(in the rows, 128 means zero)
One turn moves every row onto another: examples first, then more rows asked:
J744: [140 146 134 115 104 121 113 108 103 112 133 106 113]
J844: [135  85 142 132 118 113 117 111 113 124 102 152 135]
J44: [131 118 183 126 129 116 118 133 118 127 118 104 128]
J8: [154 123 149 123 147 145  99 141 119 107 106 116 154]
J897: [123 138 157 123 120 124 108 118 127 129 115  97 148]
J88: [155 130 125 115 143 138 144 102 103 127 131 139 119]
J249: [162 141 123 143 153 128 117 109 113 135  98 138 152]
J25: [144 124 159 137 162 134 118 130 113 122 107 125 165]
J762: [151 135 153 114 101 136 111 109  94 123 101  93 143]
J812: [166 128 130 134 130 128 121 126 119 109 111 111  93]
J45: [176 105 135 123 145 137 113 139 108 122 109 141 123]
J487: [144 131 165 146 125 122 108  91 104  92 101 155 138]
J148: [128 127 159 125 152 145 122  94 103 142  97 130 136]
J313: [140 104 152 126 107 139 107 101 100  95 109 154 141]
J797: [145 114 125 150 129 114 143 102  99 150 107 119 140]
J10: [157 112 154 157 116 125 120 137  98  93 114 126 159]
J348: [152 129 117 138 113 148 141 125 102 119 128 109 137]
J318: [145 134 141 150 125 135 130 125 110  86 131 132 157]
J166: [122 132 140 135 150 126 120  82 111 125 102 143 119]
J895: [139 137 137 142 131 115 104 101 136  97  99 145 119]
J876: [149 121 158 116 135 149  92 114 103 122  85 114 115]
J269: [140 139 136 135 101 113 124 115 116 105 142 136 118]
J802: [144 134 183 121 137 127 143 109  94 120 123 112 123]
J526: [144 121 168 139 116  95 127 109  81 137 120 116 126]
J397: [184 123 138 142 126 114 107 109  88 130  86 118 125]
J123: [145  97 139 126 120 128  90 108 101 121  88 128 109]
J657: [149 120 152 156  96  92 118 116  98 125 117 132 134]
J106: [169 132 153 169 132 122 140 130  93 117 107 111 126]

J88 -> J812
J897 -> J313
Now these:
J876 -> J657
J744 -> J123
J8 -> J10
J802 -> J895
J249 -> J348

One turn moves every row onto another: examples first, then more rows asked:
J115: [143  97 115 120  89 135 138 116 152 135 108 111 145 137 129 118 142  98
 104 181 133 119 124 112 106  99 135 149 129 138 119 126 131]
J837: [155 148 165 112 122 121 143 150 124  98 136 109  80 129 128 124 112 135
 125 133 134 124  95 115 127 121 132 132 126 140 115 127 124]
J174: [145 103 115 120  86 133 137 128 146 139 111 116 134 142 121 112 138  94
 103 182 121 115 121 109 111  97 136 147 130 141 117 127 123]
J65: [142 133 150 133 134 119 123 160 147 110 103 125  93 127 131 117 119 127
 145 118 145 121  84 122 134 144 132 150 174 137 117 116 129]
J674: [160  95 120 108 102 124 117 134 128  93 101 141 131  99 135 147 150 112
 148 134 163 144 134 128 113 127 129 112 170 139 130 112 127]
J566: [144  95 145 124 128 127 101 129 148 102  97 136 123 122 144 147 137 139
 138 118 169 124 106 147 126 138 129 153 169 117 119 119 157]
J814: [155 124 151 120 104 121 108 155 136 106  98 154 107 115 129 129 108 127
 147 124 127 103  90 148 122 127 126 146 168 146 128 106 134]
J988: [155 111 148 117 103 124  99 141 136 104  97 159 117 113 134 141 116 132
 144 124 137 104  99 158 119 125 126 149 165 138 129 108 145]
J829: [133 101 121 134  93 130 146 121 153 142 103 114 148 139 138 120 137 105
 113 164 121 141 111 113 121 101 127 167 127 132 128 138 126]
J967: [135  99 120 136  90 130 140 130 147 146 109 122 143 143 132 119 138 105
 109 167 113 136 110 115 124  97 126 162 127 129 126 141 124]
J197: [135 100 116 120 104 134 142 112 154 139 111 101 136 146 132 108 146 103
 104 179 136 124 120 107 110 102 133 148 130 133 118 128 128]
J670: [148 135 152 127 117 119 118 163 141 109 100 140  96 122 128 119 110 125
 149 121 130 109  84 132 129 135 130 147 171 144 122 111 127]
J127: [148 118 128 110 118 114 119 154 108 109 117 142  91 119 120 112 137 122
 144 136 131 132 118 120 125 114 124 101 175 141 127 110 108]
J335: [142 107 116 123  92 133 140 131 146 141 114 111 130 146 122 106 139  97
 102 181 121 114 118 108 112  98 135 145 130 139 116 127 121]
J470: [134 133 164 114 139 108 135 137 130 119 132 112  99 134 149 119 105 137
 123 131 159 137 122 102 128 132 143 139 173 116 108 126 142]
J154: [130 103 123 134  96 126 142 124 147 148 108 118 139 145 135 113 137 108
 110 166 114 136 110 114 123  95 124 163 127 129 127 140 123]
J770: [130 103 124 133  97 128 144 122 151 147 107 114 141 143 137 113 138 109
 111 165 115 137 110 113 121  96 125 165 128 130 127 139 124]
J950: [136 122 130 109 135 113 129 142 117 109 114 125  87 123 129 105 140 128
 147 136 141 141 115 112 124 116 124 105 176 139 128 109 109]
J977: [153  97 146 119 112 128  96 129 141 102  97 150 125 116 140 147 128 137
 140 121 155 114 105 158 120 128 126 152 167 124 127 112 155]
J661: [150 127 159 115 135 127 144 125 140  91 129  90 105 126 144 145 132 138
 123 126 173 145 109 113 124 135 136 140 128 125 109 133 143]
J437: [165  98 119 108  97 122 112 149 117  96 107 154 121 103 124 142 144 111
 144 138 146 133 132 132 117 123 128 106 170 141 127 111 121]
J536: [168 105 152 106 102 134 119 124 132  83 127 124 125 114 140 170 132 134
 119 132 167 132 123 141 116 126 134 139 120 126 115 131 155]
J378: [137  98 119 135  88 130 140 129 148 145 106 121 147 140 134 122 138 103
 110 167 116 137 112 114 123  97 126 164 126 131 127 141 127]
J929: [139 105 145 130 142 127 110 137 152 105 100 121 114 129 142 138 136 136
 139 116 172 132  99 132 133 145 133 153 172 116 114 122 151]
J651: [143 142 163 115 126 104 134 158 120 121 136 126  92 133 137 116  95 131
 122 134 140 126 119 105 131 129 143 135 173 125 108 125 132]
J586: [147 140 163 115 134 123 147 139 135  97 131  93  86 131 137 130 122 137
 126 129 154 138  99 108 126 130 135 136 130 134 111 129 132]
J465: [136  99 121 135  89 131 141 125 152 142 105 117 149 139 135 124 138 103
 111 166 118 139 113 114 121 100 126 165 127 131 126 140 125]
J124: [139 110 129 106 135 119 134 118 135  99 101 114 116 108 144 124 151 124
 151 131 170 155 125 111 116 128 126 114 176 135 127 110 123]
J986: [131 104 125 133  96 128 145 118 151 146 105 114 145 141 138 117 136 107
 113 165 118 140 111 113 121  96 125 165 127 129 129 139 125]
J921: [163 141 162 108 103 122 130 154 116  96 136 128  84 125 123 133 107 132
 123 135 123 113 101 131 124 114 130 128 124 146 119 125 126]
J140: [146 111 160 105 118 115 126 115 137 107 120 124 133 113 160 149 111 134
 125 133 178 138 140 121 114 133 143 147 168 114 113 124 162]
J660: [140 120 149 135 143 122 121 151 152 108 102 116 101 133 136 125 130 133
 142 116 161 130  90 121 135 148 134 150 175 124 114 120 141]
J468: [133 102 120 135  93 128 140 129 146 146 110 119 139 144 131 115 138 107
 108 166 112 135 110 115 125  94 124 162 127 129 126 141 123]
J730: [164 127 159 110  87 111 119 159 116 112 130 157 116 113 134 140  88 119
 124 139 131 110 131 127 123 124 142 136 167 135 116 119 138]
J336: [159 108 158 102  97 116 119 124 130 104 117 141 140 105 155 158 104 127
 124 136 165 129 143 132 112 131 141 145 164 122 117 120 159]
J818: [135 123 164 110 136 111 134 120 136 113 124 111 117 125 158 132 110 140
 125 131 174 141 132 108 121 135 142 143 171 112 108 125 153]
J312: [146  97 114 120  85 135 136 122 149 136 109 115 142 138 125 116 141  95
 105 182 128 117 123 113 108  99 135 147 129 139 118 126 128]
J306: [139  97 116 119  97 135 141 113 153 136 108 105 143 140 132 114 145 100
 104 180 139 124 123 110 107 100 135 150 129 135 119 126 130]
J432: [133 118 131 108 142 116 135 125 127 106 108 114  98 118 139 110 146 129
 150 133 157 149 118 109 120 123 124 110 177 135 128 109 116]
J224: [155 138 160 113 105 106 125 166 113 118 134 144  99 125 132 125  88 123
 122 138 128 114 123 115 129 125 141 133 170 132 112 122 131]
J111: [150 100 124 107 119 124 127 121 133  94  98 124 129 101 143 139 152 117
 149 132 172 153 132 120 112 130 128 115 171 135 129 110 129]
J105: [159 107 122 110 103 118 113 156 108 104 113 153 105 112 118 127 139 115
 143 139 133 129 124 129 124 116 126 101 172 142 129 110 112]
J549: [136 107 117 123 100 133 141 126 149 141 115 106 127 148 123 104 141 101
 102 181 126 119 116 104 113  98 135 146 131 136 116 128 124]
J985: [158 111 154 111 121 131 132 119 138  85 124 104 120 119 145 162 136 137
 120 128 177 142 119 125 120 132 136 141 124 122 111 135 153]
J364: [133 104 117 122 104 132 143 119 150 141 111 102 130 148 127 105 143 103
 103 179 131 123 118 105 111 100 134 147 131 133 116 129 126]
J916: [166 116 157 105  85 115 114 142 121 106 123 155 133 106 143 153  94 121
 124 138 147 117 139 133 114 126 141 141 164 132 117 119 151]
J966: [174 109 154 104  88 131 114 135 120  86 130 139 118 113 132 166 122 131
 117 135 146 117 121 148 117 116 131 133 119 134 119 126 147]
J258: [171 126 158 106  90 125 118 147 113  92 135 139 101 117 125 150 112 131
 118 136 128 109 109 143 120 112 130 130 120 143 121 125 136]

J174 -> J306
J967 -> J829
J985 -> J837
Now these:
J670 -> J977
J224 -> J336
J127 -> J674

